In the data rows, the value 128 means zero.
Here are some rows, each followed by its group. Rows of different groups can look alike.
[156  67  67 137 103  60 162 161 125 179 159 106 112 131 107 144 184 185  87 123 162  47 109 176 121  93  73  79 148 145  89  81 130  66 104 168 134 183 155 146 111 179  87] d
[152 173  91  69 101 107 118 134 108  79 125 104 132 130 118 106 116  86 109  89  99 151 163 127 130 153 127 153 140 174 121  66 107 148 118 126 112 124 119 116 194 101  98] e
[119  50  76 133 167 115 159 216 105 202 153 136 132 128 141 136 186 199  35 135 143  34 127 204  86 167 106 108 159  91 136 106 204  48 192 107 136 124 156 114 108 146  54] d
[157 124  72 106  82 255  56 207 123 181 125 138  99 113 212 109 216 132  60 133  95 144 136 198 106 128 123  54 119  50  93 124 167 111 173 155  99 175 159 155  65 187  77] f
[138 109  97 138 220 106 172  90 120 154 153  90 116 121 130 122 158 133  83 212 165  93 109 112 148 183 183 137 138 111 148 144 119 162 132 134 126 121 154 100 174 140 113] g
[186 134 154 166  97 119  68 201 113 158  48 158 108 135  94 243  94 108 141 141 149 148  85 102 113 151 194 130  82  78 170 136 151 151 158  64 177 127 148 160 115 178 110] h
[126 119 173 127 180 136  95  78 153  92  84 132 143 152  87  90 100 125 139 152 183 123  89  98 114  99 110 203 125 166 209 205 109 158  83 167 127  62  61 110 144 102 158] i
[123 102 117  98 166 105 143 125 120 120 114 108  85  57 148  92 132  99 134 179  83 161 127 102 114 147 151 108 119 117 135 121 167 153 116 178 115 164 133  73 156  70 146] g
[194 228 203 154  97 149  97 181 144 152  70 129 147 180 119 176  90 107 126 141 117 131 100  99 145  33 170 120 105 108 161 110 145 113 172  54 182 138 134 213 113 174 135] h
[109 159  72  62  84 205 164 142  59 120 112 127  95 113 187  63 159  76 164 160  73 153 199 165  96 220 116  54 107  85  82 109 144 126 184 118  85 133 168  78 125 120 121] f
[ 85 136  55  66 115 124 139 164 109 124 145 138  86 122 154 130 128  74 143 154  54 176 185 152  99 161  82  61 105  79 110  81 107 142 159 130 135 175 175  91  95  99 132] f
[200 151  97 164 107 141 129 163 110 120  78 154 106 124 114 221  89 103 121 162  93 138  84 137 101 118 196  89 102  88 182 109 176 113 179 109 176 147 122 155  95 200 137] h
[200 141 145 188 104  90  95 119 115 137  61 156 112 157  78 210  70 124 116 183 197 138  53  80  93 148 210 124 103 127 205 136 108 139 186  49 159 125  86 142 104 196 104] h
[109  98  94  96 176 109 199  96 159  86  83 104 174 115 163  90  97 131 102 117  95 150 171  62 177 163 148 169 147 167 114 175  91 100  71 155  53 110 153  71 156  91 143] j
[171 157 149 163 137 164  64 112 177 106 124 115 140 132 137 107 186 155  78 103 172 144  53 136 117  80 149 140 150 116  86 169 218  98 141 174 166 101 139 193 118 140 122] i
[172  80 149 164 165 134  76  64 175 134 106 126 143 138 130 113 128 140 145 128 173 122  91 100 162  98  96 153 145 168 125 143 130 116 101 146 140  51 128 148 129 119  98] i
[199 189 159 130  76 132  94 199 148 184  85 146 132 132 141 189 156  95 108 171 133 147 101 114  77 114 186  70  95  47 151 116 224  99 201 116 181 149 128 171  79 144 125] h
[174 182 155 137  90 153  67 117 135 132  76 142  93 117 138 177  92 127 167 128 123 159  71 156  97 113 188  92 114 120 179 113 165 158 178  97 195 100 106 165 104 205 118] h
[203 195 215 121 115  91 133 126 113 142  68 135 112 130 104 169  84 103 151 167  94 150  64 111 115 111 172 105 113 130 186 103 148 129 148  47 173 157  89 159 130 154 129] h
[ 59 125 115 209 106  80 107 161 138 151 163 175 139 114  66 140 108 182 132  78 176  66  88 151 141  94  90 136 182 162  85 130 125  66  99 113 143 144 150 139  79 158 110] k
[118 137 127  98 146  61 173 106 126  91 120  91 148  95 135  86  97  96 130 108 148 148 136  91 173 155 159 157 131 154 135 131  96 153 104 152 123 162 151  73 162  84 205] g
[ 70 143 176 137 168  52 116  74 152 105  84 128 145 128  86 162  60 127 146 131 142 227 104  76 191 100 107 177 140 227 114 142  65 192  82 177 107 125  93 128 172  68 178] i
[118 107 178 198 175 127  82  81 155 101 150 139 162 109  79 177 100 140 110 128 135 136 148  87 123 100 141 176 146 182 144 105 107 155 108 145 180 122  89 142 163 138 132] i
[ 90 134  94  78  59 193 152 152  65 179 132 148  61 115 171  89 151  85 157 143 136 169 135 167 144 195 102  52 118  84 105  81 122 153 157 119  90 150 125 130 122 104 124] f
[136 114 146  84 117 118 189  88 121  98 120  95 147 181 142  81 140  97 165 168 132 162 177 109 169 187 151 128 125 144 137 111  40 212 126 141  99  95 104 114 159 125 160] g
[113  62  68  98 133  47 190  89 172 157 135 119  99 171  52  97 130 181  61 123 201 107 193 148  83 194  65 177 166 160 108  76  47  95  64 217  66 106 140 105 109 131  98] d
[145  64  45 140 125 101 186 173 128 150 174 118 111 130 124  99 190 203  87 138 124  44 170 205  60 109  65 130 184 120  81 114 171  53 103 160 134 112 201 120  80 149  46] d
[ 87 132 178 109  86 153 103  49 183  67 145 136 169 184 114 142  92 121 130 159 206 175 112  94 179  87 132 173  95 155 104 152 105 196 125 142 132  82  95 181 179  99 190] i
[144 133  94  96 128 135 172 158 114 163 201 113 136 143  87  66 149 135  91 163 116 108 160 120 131 154  98 144  94  93  97 116  82 138 141 155 134 146 184 134 152 123 164] e
[178  59  82  92 199  58 201 140 100 178 178 100 122 110 151  88 194 172 103  99  97 124 165 162  98 197  97 143 162 170  97  97 124  30 114 172  97 131 152 109 146 132  94] d
[ 84 103 174 154 150 106 104 100 196 104 122 159 154 133  92 119  99 136 127 121 176 139 122  77 147  57  76 197 147 189 118 146 104 117  86 175 172 126  94 151 128 115 152] i
[105 149  53 114  75 245 106 183 129 153 108 138  98 165 211  97 195 115 175 158 100 168 143 183  86 171 110  44 114  47  91 101 158 146 184 124 104 143 173 127  83 110  80] f
[ 95 145  85  42  59 182 117 193 101 173 135 151  60 101 196  68 180 102 149 163 126 120 133 161 139 142 101  51  97  43  76  67 134 147 168 118  85 144 193 110 139 117 112] f
[173  69  47  91 121 110 191 194 129 193 189 119 131 121 162 161 215 172  75 135 119  18 177 224  53 105  54  92 147  90  88  86 193  56 191 168 163 153 122 148 102  94  72] d
[115  90 124 186 203 107 158 104 152  84  87 136 155  83 149  77 108 153 107 130 110 130 102  64 158 161 136 184 164 129 122 210 103 113  60 174  64 154 140  79 134 132 139] j
[120 136 174 153  76  87 107  30 184  72 136 106 152 157  47 156  81 107 184 146 164 157 103  64 172  81 112 183 116 213 142 112  36 164  74 122 139  79 109 154 176 114 169] i
[124 145 184 160 148 121 110  65 147 114 110 115 158 153 112 135  88 158 139 144 146 157  97  85 222  79 156 143 137 190 184 126 120 204 103 112 159  90 127 151 143 113 127] i
[178 143 129 166 160 156  77  68 175 112 178 120 141 165 138  96 162  76 141 174 132 129 153 113 116  81 113 136 103 137 108 141 120 128 108 116 152  73 115 159 172  85 123] e
[167 168 133 160  75 167  72 173 151 140 121 146 151 172 152 183 151 120 118 178 140 139  98 158  91  97 206  71 108  76 134 103 206  79 222  66 159 119  92 150  67 124 101] h
[129 116 115 162 166 170 111  75 195  97 124 124 141 145  89 131 129 153 117 163 203 138 111 121 163 126 150 156 141 146 131 156 134 142 132 161 133  94 130 151 157  85 118] i
[188 149 182 150 110 140 120 194 121 170 111 143 116 158 140 193  96 113  86 200 116  84 135 145  87  78 169  78 116  57 207 143 150 126 232  72 182 132 142 142  87 171 101] h
[180 208 147  99  69 120 154 134 128 146  92 116 156 179 121 181  76  84 152 198 123 186 102  91 156 130 184 133  79 105 170 108 135 150 202  66 152 128 108 151 121 141 121] h
[ 85  80 135 134  39 148  89 132 181 105 175 163 159 182  88 156 117 145 154  28 133  88 184 159  87  87  73 174 168 152  97 133 111 114 124 132 113 128  96 167 141  94 139] k
[165 175 190 157 178  64 191  32 152  17 121 104 196 180  49  98  47  82 182 173 135 167 148  50 193 100 131 205 107 194 142 143  41 234  61 131 115  65 107 137 184  75 219] i
[ 60 100  96 123 191 126 180 105 151  61  61 101 141  90 156  90 113 124 147 100 104 158 144  85 165 224 155 184 132 172 104 198 138 101  84 165  44 119 159  77 141 100 162] j
[148  56  78 151 148 134 117 154 142 127 181 110 140  78 124 103 213 196  67  85 117  65 116 209  78 155 111 112 150 105  78 107 158  34 120 188 116  96 140 134 101 159  68] d
[130 136  56 127  96 167  75 191 116 168 147 154  59 102 196 135 188 102 131 146  93 109 119 193  91 179 125  32 112  61  90  61 139 112 198 123 123 170 166  86  80 155  56] f
[132  91 100 108 174 142 180 117 111 122 152  88 136 111 146 160 175 157  86 113 177  93 147 151 161 190 151 131  99  72 123 146 105 111 166 169 140  60 110 102 141 162 157] g
[ 82  84 148 139 104  98 158 112 131  67 164 158 132 159  80 146 154 153 117  28 134  83 118 152 111 105 105 164 130 151  76 114 147 130  67 125 104 191 110 164 153 129 155] k
[ 86  74  76  69 131  46 110 174 133 185 179 141 103  87 120 119 163 193 136  65 134 107 137 173  75 141  94 150 156 145 104  49  87  47 117 161  96 172 142 128 161 124 106] d
[178 125 147 146 132 127 136  73 114 198 150 110 145 110 175  98 169 131 115 159  94 128 128 129 143 118 132 106 125 113 128 150 138 131 141 131 144 121 115 110 145 119 139] g
[120 194 185  99  63  90  67  96  93 111  45 132 105 148 128 205  84  96 184  97 124 133  73 116 143  60 162 118  91  92 219 118 140 200 186  83 209 121  46 160 103 106 147] h
[194 179 160 181 119 138  76 122 115 155  75 137  93 130 113 185 117 109 126 160  77 127  60 144 106 106 205  94  99  95 183 130 191 141 175  92 168 131 104 108  74 181 102] h
[ 54 147  89  34  50 151 154 165  92 149 126 115  48 170 112 123 113  58 152 177  85 161 183 136 138 205  76  86 109  96  66  63  87 208 132 134  58 183 146 101 115  93 171] f
[146 110 111 150 129 171  79 130 153 162 183 136 151 127 142 116 167 136 106 134 184  72 131 135 178 137 116 118 138  86 114 117 158 126 137 126 173  68 169 143 132 116 116] e
[ 98 130 162 189 105  87 107 210 178  73 185 171 168 157  62 149 106 161 101  55 113  92 158 162  72  35  66 169 173  92 145 168 176  95 115  78 166 134 163 163 146  95 124] k
[187 120 146 130 131 208  73 138 134 142 174 122 121 103 120  97 171 119 128 156 102 145 127 149 110 122 159 101 120 144  89 139 116 138 139  96 177  59 107 166 113 120 119] e
[148 102  86 154 174 156 110  64 185 152 102  93 146  83 202 120 103 149 117 164  96 105 144  82 132 140 150 183 188 156 132 216 151 101 132 164  76 110 131 108 100  85 136] j
[214 161 147 184 103 101  86  88 122 103  60 148  90 133 135 210 127 135 132 167 135 168  47 111 140  90 189 111  84  84 170 122 148 149 175 100 178 139 113 160 101 173 114] h
[148 148 154 157  96 121 104 129 100 117  71 156 106 129 100 220  69 112 124 166 114 193 141 114 131 152 195 119 102  93 175 127 117 170 163  83 160 144 118 125 112 165 150] h
[140 116 128  96 179 125 176 128 115 178 127  97 133 107 143 118 139 126 106 159 120 114 134 124 130 123 152 139 139 121 171 135 171 129 135 124 120 156 168 111 131 126 161] g
[157 134 159 154 130 134 192 130 165 120 182 103 187 145  86 136 137 120 132 148 139 118 157 116  70  86 131 159 114 131 182 137  84 121 115 137 179  77 136 153 161 115  88] e
[161  55  61 110 123 111 135 183 167 213 190 126  93  96  95 113 205 182  91 173 166  88 135 191  85 171  72 115 167 123  67  77 122  86 145 154 139 151 184 145 107 118  63] d
[140 149 169 131 159 126 105 126  62 158 135 107 194  99 189 111 158 180 129 113 179  80  73  97 125 107 132 137 126 131 153 194 119 128 142  96 176  77 131 112 173 114 123] g
[127 118 129 109 153 107 176 115 118 164 169 123 138 154 141 159 142 162 105 140 131 120 150 104 135 132 128 150 131  91 132 147 109 133 149 127 144 122  97 136 142 121 154] g
[123 140  51  86  60 186 106 160 101 164  93 127  82 120 174  91 143  89 138 132 123 121 144 170 131 147  64  55 101 109  84  58  87 105 141 109  49 149 143 121 132 145 131] f
[109 133 152 175 113 116 122 132 158  77 160 143 181 167  51 200  98 156 122  44 151  76 152 143  59 105  91 182 140 130 129 180 162 143  77 120 140 131  92 131 151 114 100] k
[171 196 203 134 104 105 124 131 108 127  84 169 118 135 106 171  69 101 122 119 133 138  64 129 148 101 193 116 127 134 199 130 169 170 166  49 173 104 126 167 124 154 135] h
[ 75 155  78  62 106 130 124 120  45 156 127 147  78 144  97  89 103  99 164  92 100 117 134 158 201 187 100  71 140 114 105 100  78 153 136  69  74 189 137  86 147 126 118] f
[166 176 187 131 111 132 123 143  97 149  98 132 140 169  94 191  82 112 135 137 146 127  80 121 114 115 186 111  78  52 189 127 141 152 168  80 187 109 132 171 121 161 159] h
[100 108  97 182 171 147 142  78 166  83  84 104 172  93 179 113 117 142 163 119 106 120 128  91 192 149  92 160 153 130 123 210 139  60  78 153  55 120 137  99 139 130 153] j
[158 154 210 129  78  56  94 129 137 138  71 124  88 176  92 176  37 121 161 167 129 182  72 103 161 106 166 140  83 130 177 108 114 165 159  49 176 133  92 159  86 158 201] h
[103  62  94  75 177  93 182 135 109 153 131 153 143 148  75 125 167 174  50 112 165  38 159 165 109 148  81 138 184 176 120  93 139  86  77 146 111 172 168  84 123 154  64] d
[199 150 141 108 127 185 131 156 116 166  93 112 125 110  95 179 122 106 123 184 128 130  86 155  99 158 222  75 104  65 208 123 174 150 191  57 179 112 117 130 105 198 111] h
[ 89 175 120 143 161 158 172  80 153  77 122 107 142 115 177  61 110 112 127 103  75 143 158  65 119 126 144 131 167 175 110 172 143 144  74 185  63 123 147 103 123  75 156] j
[ 99 119 100 153  89 129 112 129 190  45 185 154 167 140  61 198 112 141 170  70 114 105 164 145 115  78  79 179 152 103 122 146 118 121  99 142 160  91 147 155 137 104 117] k
[161 195 178 109 130  80 166 106 125 110  77 111 116 158  86 165  53  54 178 160  90 182 153  80 124 123 196 154  74 134 202  81 114 176 156  47 168 127  60 140 101  84 190] h
[ 94 135 157 137 140 105 111  66 175  91 106 156 151 110  95 117  98 104 194  94 189 169 129  75 176 122  86 199 148 199 134 171  94 154  52 169 139  94 132 138 175 143 171] i
[ 84 105 164 165 162 135 116  60 121  91 193 132 135 146  93 126 129 151 117 128 129 161 127 108 118 115 115 194 129  93 163 227 115 143  99 117 143  97  81 128 171 130 135] i
[121 129  77  51  65 170 121 190  86 133 124 125  58 149 141  90 149  90 139 137  69 147 164 176 134 185 114  34 105  66  86  66 125 164 163 121  91 151 175 115 147 126  95] f
[163 155 195 119 121 150 149 145 111 136  80 133  85 164 148 130 103 123 137 156 157 167  82 133 120 116 161 117 124 126 164 142 192 144 162  52 146  89  76 167 141 135 172] h
[ 98 130 155 147  91 103 130 121 193  34 169 158 172 189  49 151 110 160 170   0 138 143 163 150  75  18  64 194 156 149 141 165 119 126  85 128 152 125  75 136 137  38 119] k
[120  97 118 168 180 110 154 122  96 131 116 123 127 133 136 150 121 162 111 155 176 123 116 122 120 146 175 145 114  91 193 180 147 160 154 123 151  76 169  81 188 122 131] g
[175 116 166 124 149 161 142 137 175  82 181 100 138 130 114 130 126 115 157 140 113 166 189 135  85  90 110 151 105 109 121 141 134 103 122 117 162  38 117 133 140  79 114] e
[123 108  99 126 151 162 128 120 156 163 162 101 160 102 136 115 183 143 133 182 163 120 143 125  76 137 147 120 143 126 137 137  95 153 143 184 148  91 146  99 122 128 131] g
[108 158 105  78  79 152 168 111  72 126 124 103  64 129 175  92 115  63 140 162  74 138 173 140 153 173 100  84 105  96  99  87 119 164 148 122  77 149 125 106 161  66 150] f
[ 80  95 112 121 119 146  94 164 104 126 165 172 156  85 107 107 137 159 155  43 152 112 130 137 153 130 103 152 149 137 103 167  91 135  72 125 154 114 149  80 152 120 135] e
[147  84 105 177 188 144 116 118 169 135 145 115 151 101 140  91 163 122 118 117 186 121  88 106 147 113 102 162 139 131  78 143 159 120 110 186 117 101 130 145 164 112 114] i
[238 150 137 155  97 149  92 156 109 136  77 147  92 172 134 210 103 149 102 199 116 147  48 122  86  99 209  71 106  68 203 105 191 149 224  63 178 129 134 172  78 166  80] h
[154 123 159 150 123 101 120  82 156 131 126 139 172 155  67 123 109 156 148 127 182 134  91  89 130  65  89 179 129 162 157 153  94 142  81 149 152 104 122 161 138 123 146] i
Group e spreads out most along one direction. Which 3 other groups' directions of most spread are closest to that one, closest first?
j k f
Which 2 groups are nearest to each row below, nearest first, going by the average distance to the group's rows?
[137  99  99  98 118 107 136 185 135 155 146  90 115 101 162 101 203 158  97  55  67  61 171 198  52  73  64  67 166 203  71  45 210  26 148 140  89 213 128 165  59  94  34] d f
Which 2 groups are nearest to each row below, nearest first, going by the distance to the group's nearest row?
[119 145 111 166 124 126  68 117 168  71 184 167 196 149  87 181 132 158 164  44 198  81  83 150 134  76  84 139 106 102  72 169 135 123 107 114 159 114 136 170  93 168 126] k i
[235 155 156 163 101 130 100 163 115 175 115 113 123 162  98 195 114 135 139 182 148 101  93 100  94  76 110 113  97 109 131 155 153  80 157  81 137 174 107 176  88 185 118] h g
Which 3 groups are nearest to each row below, nearest first, going by the distance to the group's nearest row?
[184 145 103 122 139 139 185  30 116 128 152 121 121 125 147  81 175 114 142 200  94 139 121 108 154 158 180 154 107 126 128 160  73 125 113 145  92 103 126  77 162 146 211] g e j
[131  79 113  74 136  60 192 128 156 160 140 113  97 161  65  67 141 148 137 108 139 106 165 179 117 146  80 125 153 179  68  16  81 129  97 182  63 168 123 146 126 138 163] d e k
[ 85 103 105  92 139 107 159  89  80 119 101 138 173 117 108  93 119 120 109 112 169 155 132 115 202 180 137 149 110 124 188 155  52 147 100 116 119  94 102  57 196 127 141] g j e
Which 2 groups are nearest to each row below, nearest first, going by the distance to the centre of the group?
[137 130  59 113  64 235 106 213 105 172 153 136 112 140 191 117 205 135 112 150 141 129 161 175  73 180 124  49 107  38  84 131 153 119 188 129 111  97 189 114  73 138  80] f e
[153 180 180 112 100 112 102 111  86 144 107 133  89 145 107 151  61  99 175 119 132 141  90  96 153 120 170 123  93 175 170  74 105 181 145  27 171 143  91 153 126 127 155] h i
[ 83 102 138 192 190 151 142 120 135  77  79 160 169 116 175  84 115 115 159  79 127 104 128  91 119 123  96 194 135 130 136 226 172  89 100 186 102 139 125  87 103  91 166] j i
Which 3 other groups have their centres nearest to the centre of group d, nearest first?
e g k
Which 3 other groups have their centres nearest to the centre of group h, nearest first?
g e i
Group k spreads out most along one direction. Which 3 other groups' directions of most spread are closest to that one, closest first?
e i h
Which 3 groups are nearest to each row below, nearest first, going by the average distance to the group's rows?
[111  79 121 138  95  99  25 129 157 148 203 162 171 110 116 156 174 181 130  51 199  47  71 183 112  93  82 108 149 103  87 168 126  56 118 107 188  66 127 155  95 155 116] k e d
[167 150 131 155 173 178 100 111 131 112 116  95 100  89 142 113 165 105  89 145  58 153 143 160  91 117 165 106 102 113  96  95 165 141 124 125 159  93 136 110 130  79  94] e g f
[151  94 188 120 108 108  52  91 181 159 115 134 152 147 120 102 144 154 151 106 208 118 119 101 190  63  73 147 151 142 116 145  96 139  85 157 171 114 132 192 109 129 110] i e k
Which 3 other groups have their centres nearest to the centre of group g, nearest first?
e i j
Group i spreads out most along one direction. Which 3 other groups' directions of most spread are closest to that one, closest first?
h f d
Which 3 groups are nearest to each row below, nearest first, going by the distance to the centre of the group?
[150 104 140 134 134 131 128 118 148  96 162 117 128 124  97 127 115 105 110 137 173 196 130  99 109 178 156 158  88 162 123  91  66 162 110 134 132 100 117 143 200 112 112] e i g
[ 85 125 176 189 173 108  95  77 172  51 178 118 131 162  97 152 111  82 131 127 143 122 150  93 129  94 119 162 105 155 156 122 167 127 102 170 163 135 100 121 142 100 135] i e k
[206 129 137 158  92 130  79 156 131 154  40 159  89 102 101 192  83 143 168 134 172 135  75 102 117 122 189 106 118  66 195 153 145 125 186  44 179 133 122 136  66 179 130] h g e
Which 3 other groups have their centres nearest to the centre of group f, nearest first?
e g d
Group j spreads out most along one direction. Which 3 other groups' directions of most spread are closest to that one, closest first?
f g d
